A single turn carries every row of the set below to another of its rows. Some are shown first; where does it send the rows asked next?
Zogo: -4,14,8,-8,-4,7,6,-3,-2,1,-1,-7,-5,-8,7,-6,0,-4,-2,8,-15,5,-17,5,10,-7,-2,6,-3,2,4,6,12,-2,4
zezad: -9,-22,1,7,-1,-5,-3,-4,1,16,7,0,-9,0,5,-7,14,-7,-3,2,-11,-1,-11,3,-3,6,6,11,-8,6,9,-3,2,-5,14
Zadim: -5,-6,17,-2,2,6,7,-6,-10,3,5,-9,0,-2,-2,1,-5,1,-7,1,-4,0,7,-2,19,5,-3,2,-4,-4,-1,-1,4,5,9
lebut: -6,4,9,-9,1,-11,-1,-4,5,12,13,-6,2,11,2,-5,1,-2,8,-3,3,-6,0,11,2,0,-14,12,-2,3,-3,8,7,5,16
Zamer: -4,8,-5,9,3,0,0,-1,2,30,10,-3,8,0,0,-7,12,-10,9,4,0,2,-9,-4,1,15,2,11,-8,11,2,5,-5,0,7
Dul: -7,1,2,-5,-6,3,-11,-10,-1,17,1,2,6,-1,6,-2,10,-7,2,-1,-11,-10,-9,17,5,12,7,9,2,1,10,13,2,6,13
sofi: -14,-2,3,1,-1,8,13,-4,1,12,4,4,-2,7,3,2,8,1,-20,10,-13,-2,-3,-5,18,1,-7,9,-6,9,5,1,-2,5,6
fise: -1,8,-1,1,0,-1,4,-17,4,20,2,-8,-15,-3,4,-6,14,-2,5,11,-3,3,-8,-9,8,0,6,-1,-10,-1,1,-6,4,11,10
Kabif: 1,0,-4,-6,0,3,5,-4,2,-4,12,3,15,-3,-1,-7,9,-2,-2,7,-19,-1,-14,1,6,10,1,12,-5,8,-5,2,-7,7,4
bet: -2,5,-5,2,2,-5,-9,-1,-1,29,6,4,4,1,6,-7,11,-13,-7,-3,-10,-1,-10,-2,1,10,2,11,-11,14,4,-1,-2,-3,11
Tota: -8,12,5,0,-2,2,1,-9,-15,-6,-3,-8,-3,-8,-2,-8,4,-8,1,1,1,3,-4,-2,4,0,2,9,-3,3,8,6,-3,4,2
kuzop: -6,20,16,-7,-3,-1,6,-5,-2,1,10,1,-1,1,0,1,13,7,-9,4,-14,-1,-13,-4,4,5,0,10,-6,2,-7,5,8,15,9
Sot: -4,10,8,-8,0,8,8,-13,1,0,5,2,-6,-3,3,1,6,-4,4,3,-3,-2,-17,-8,-3,3,-6,-3,-7,-3,-7,1,0,15,18
nefet: -4,-9,13,-1,0,-3,-3,-7,14,13,11,-5,-1,11,-3,7,16,1,5,-5,-14,5,-9,-5,-9,6,-1,8,-3,4,-2,-2,-3,-2,3
tolav: 4,19,0,-3,-3,2,7,-2,4,19,5,-5,-15,2,1,-8,12,3,-3,4,-20,1,-8,0,9,1,2,10,-6,4,7,-2,10,7,15
beg: -10,-6,24,5,2,15,6,-5,-4,9,7,7,3,5,-3,0,4,-8,8,2,-2,-2,-9,2,-6,5,10,13,-2,6,11,7,9,1,10
dokev: -1,-13,0,7,2,5,-7,-8,3,31,7,6,5,-2,3,-3,8,-3,6,5,-18,2,-7,-1,8,3,-1,8,-1,3,12,2,9,3,10
zoz: 5,-4,9,-6,4,3,9,-6,4,7,10,10,12,1,1,-11,5,-1,-5,11,-4,-3,-14,-6,4,6,1,7,-12,7,-10,-3,-13,4,8
Peber: 4,-1,13,-2,-1,13,6,-3,-9,2,4,-10,3,2,-1,-4,-8,-1,-5,1,-10,-2,0,1,11,-4,-2,3,-4,-6,7,14,5,5,8
Til: 6,-5,6,8,9,2,-2,0,6,26,11,-9,5,-3,1,-6,12,4,2,3,-6,7,1,9,0,6,0,5,-11,9,1,-7,11,-4,9
Boro: -10,8,18,-3,2,6,12,-11,-1,8,0,0,-7,-7,5,-9,2,-7,0,15,2,3,-12,-1,21,1,-1,5,-8,0,-3,-4,10,4,10
zif: -2,1,18,-2,-1,2,0,-2,6,26,2,-7,1,-1,4,-1,12,5,-3,3,7,-1,-9,11,4,17,1,3,-7,2,-4,5,-8,-7,14
pabe: -11,-7,8,-3,-2,-11,-5,-10,6,13,9,-8,-1,8,7,0,7,-2,-3,-2,-3,-5,-11,-2,10,1,-18,9,-6,-2,-1,16,4,3,13
zuli: -2,-6,13,2,3,4,0,-12,16,12,14,3,3,17,-3,-5,16,-9,4,-4,-11,-7,-5,3,-4,9,2,15,-9,4,5,2,8,11,12
Nata: -12,-11,19,5,1,8,1,-3,-3,1,6,-7,-1,-2,1,7,12,-5,-7,-6,-8,6,-11,2,-4,11,5,8,-7,8,4,0,9,-9,7
Puz: -6,11,18,1,0,8,11,-1,-9,5,-1,2,-10,-3,-2,-11,3,-5,-12,0,-1,0,-8,-8,14,7,-7,14,-8,4,7,5,-4,-1,16
kozo: -5,-8,8,10,0,-2,8,4,3,20,14,-4,-3,5,-3,-13,12,1,10,8,-5,-1,-5,9,-7,5,10,18,-5,7,8,4,3,-3,10
zazag: -4,6,-5,-1,3,11,14,-6,0,4,4,-8,3,6,1,-3,2,-3,0,9,1,-1,3,7,-3,-9,-1,-1,-6,10,3,-1,-3,6,1

sofi turns into zif
Til turns into Tota
kuzop turns into nefet
Now find these:
zoz turns into lebut
Zadim turns into Zamer
zezad turns into Boro
fise turns into beg

A single turn carries every row of the set below to another of its rows. Some are shown first; where does it send the rows asked next?
rizip: -11,-3,8,11,0,1,7,1,7,0,-11,2,-4,2,-7,-3,5,3
koros: -8,1,0,13,6,3,-2,6,3,7,4,6,-2,2,-3,-7,0,18
Tun: -16,-1,-1,7,9,0,-5,-2,-12,13,9,5,0,-1,-6,2,-2,2
Gefid: 4,-5,-2,-5,-9,-6,-1,9,1,-1,-3,3,-2,-6,-8,-8,-3,-5
guse: -6,1,-6,-4,-9,-5,-7,-2,-1,-8,12,-5,6,3,-15,-6,-2,5
tetu: 2,1,-11,16,-6,-3,10,-7,-1,1,4,-1,5,0,-7,0,-4,-2
bofe: -4,-2,-3,5,14,-7,-6,-5,-10,5,8,-11,0,-1,2,2,-14,5
nas: -7,0,5,11,6,2,4,4,9,-3,-11,0,-1,-5,-6,1,8,-2
puna: -3,-3,2,-9,4,-7,-9,-10,-4,1,-7,4,-1,-4,1,-3,-10,-7
Rubof: -9,8,-8,0,4,-4,-10,-8,-5,0,2,-1,5,8,0,0,3,20
tev: -10,3,-1,10,4,6,0,4,4,4,2,5,-2,2,-7,-8,-3,19
gom: -2,11,6,3,1,-7,7,-4,-9,-7,3,2,10,-1,-2,11,-3,5
Golu: -1,3,-2,3,6,-11,-6,-10,-11,4,4,-5,10,10,2,-6,8,-2
Dar: -10,0,5,11,8,7,-3,10,-1,8,2,-2,-3,3,-8,-6,1,16
Rokuf: 7,3,-6,7,3,-14,3,1,-4,0,-1,-8,3,3,-2,-11,-10,-6
vege: 5,-9,-4,1,-3,-9,-9,7,-5,-4,-5,-1,-4,-1,-14,1,0,12
zit: 0,1,8,0,5,8,6,-8,6,-8,-5,-6,-3,-2,0,-8,-4,-1
bag: 2,1,6,-3,0,7,4,-5,10,-5,-3,-7,-7,5,3,-4,-2,-3
pesa: 3,6,-4,5,3,-13,7,1,-5,1,7,-8,0,-9,2,-3,13,8
zapid: -2,-3,-2,0,-9,7,5,9,4,-4,9,-5,-1,-9,-2,5,3,6
gug: 2,9,-8,-8,-4,-2,2,0,-11,0,-3,2,-6,7,-5,0,10,4
gaged: -1,-4,4,-8,4,-5,-9,-9,1,0,-7,1,1,-4,6,-2,-10,-6
petu: 6,6,-9,3,-5,3,-3,4,-8,-1,-11,-3,10,2,2,5,-6,8
Fute: -7,-1,4,9,9,2,7,4,10,-1,-9,2,-3,0,-6,0,9,2
vef: 0,12,-3,13,-6,-11,-11,1,0,-3,4,3,6,-9,-5,-4,-1,4
depod: -3,-4,3,-1,10,-8,-5,-11,-8,8,7,-6,-4,-2,-2,3,-15,6
sur: -6,-5,-3,0,14,-10,-6,-6,-6,3,10,-8,-1,-1,2,2,-14,2
fimoz: -9,-2,-7,-1,-4,6,-6,4,-12,-5,7,-4,1,-7,9,-4,6,4
novos: -6,-10,-7,0,-4,-6,1,1,-4,-2,-1,-13,16,-2,-2,4,4,3
Teko: 3,-2,7,-4,-2,4,5,-7,7,-4,0,-11,-8,1,3,-6,-2,0
dib: 3,5,-2,-4,4,2,-6,-1,-1,6,4,-7,13,-4,-4,-13,11,-1
Foz: -11,-4,2,7,8,-3,-10,-2,-9,10,14,6,0,5,-6,3,1,3
simu: -4,-4,4,-4,3,-3,-12,-12,-1,1,-7,-6,-6,-5,4,-2,-5,-8
zule: -9,10,-6,-3,-4,-15,-8,-1,2,3,-7,-10,-4,6,-3,-1,0,9
kemiv: -13,-6,4,7,5,-2,-7,-2,-9,12,11,4,2,6,-7,3,7,5
nonas: -9,4,-4,5,2,0,-3,1,0,-5,-1,2,6,-6,-5,16,6,13

fimoz turns into vege
Gefid turns into Rokuf
Foz turns into koros
Now find these:
pesa turns into gug
Teko turns into puna
Dar turns into rizip

A single turn carries every row of the set below to another of its rows. Some are shown first; where does it send the rows asked next?
difi: 0,-4,0,-7,-3,3,-3,15,4,9,10,-2,7,-11
paz: 0,-4,-4,-11,7,-10,-4,5,-9,8,-4,3,3,5
fod: -7,12,-4,-19,9,-7,7,-4,7,9,3,-2,-3,10
dube: 3,-11,-3,-11,-2,-3,-2,13,4,14,-2,5,6,-1
tadu: -7,3,6,-18,-2,-2,5,-1,16,10,11,-4,9,-6
daniv: 6,-1,0,-8,-4,6,0,13,0,11,3,3,-3,-9
Telot: -6,3,1,-25,-4,-1,4,-5,12,12,4,-4,6,-5
kar: 2,-6,-3,-15,3,-7,-1,8,-9,9,0,-4,3,6
reg: 2,7,-4,5,7,-12,8,6,2,11,-5,1,-9,-3
Buso: -5,14,1,-17,7,-14,10,-6,6,10,5,-2,-1,8
bunap: -8,4,-3,-21,-2,-10,8,1,16,9,11,6,6,6
bil: -11,12,-2,-18,9,-12,4,-6,4,9,2,0,0,9
karu: -8,2,1,-24,-8,-5,12,3,9,13,4,-4,8,-4
gimo: -4,11,-8,3,10,-12,9,8,3,13,-7,1,-6,-1
nelun: -1,10,-8,-1,10,-17,10,8,3,11,-6,1,-6,-4
Vetur: -10,11,-8,0,-3,-9,10,3,12,5,6,2,-4,-13
Tufen: -4,-3,-8,-14,6,-6,-3,10,-7,12,-6,-4,1,5
lutel: 5,3,2,-5,-7,-1,-4,5,8,2,11,5,6,-9
pase: 0,11,-4,2,3,-10,7,10,15,14,4,11,-4,-6
dag: 6,6,1,-18,-6,0,6,7,17,9,7,-5,6,-9
vup: -6,5,-1,2,-2,-4,9,6,17,5,9,0,-1,-14
sube: -4,5,-1,-4,-9,-12,8,7,13,6,5,0,11,-13
Vevim: -2,10,-4,-21,10,-10,7,-5,6,8,2,0,-4,8
maz: -2,10,-8,1,11,-8,5,4,5,10,-6,2,-11,-1
Gab: -9,12,0,1,-5,-9,10,1,8,6,8,9,-1,-9
sizi: -3,-4,-5,-10,5,-5,-4,5,-8,9,-5,0,3,8
duso: 1,1,-2,-6,-2,2,-8,13,-3,12,4,2,4,-12

Gab turns into karu
duso turns into Vetur
Vevim turns into paz
Now find these:
maz turns into bil
dag turns into lutel
fod turns into sizi
pase turns into bunap
vup turns into tadu
kar turns into reg

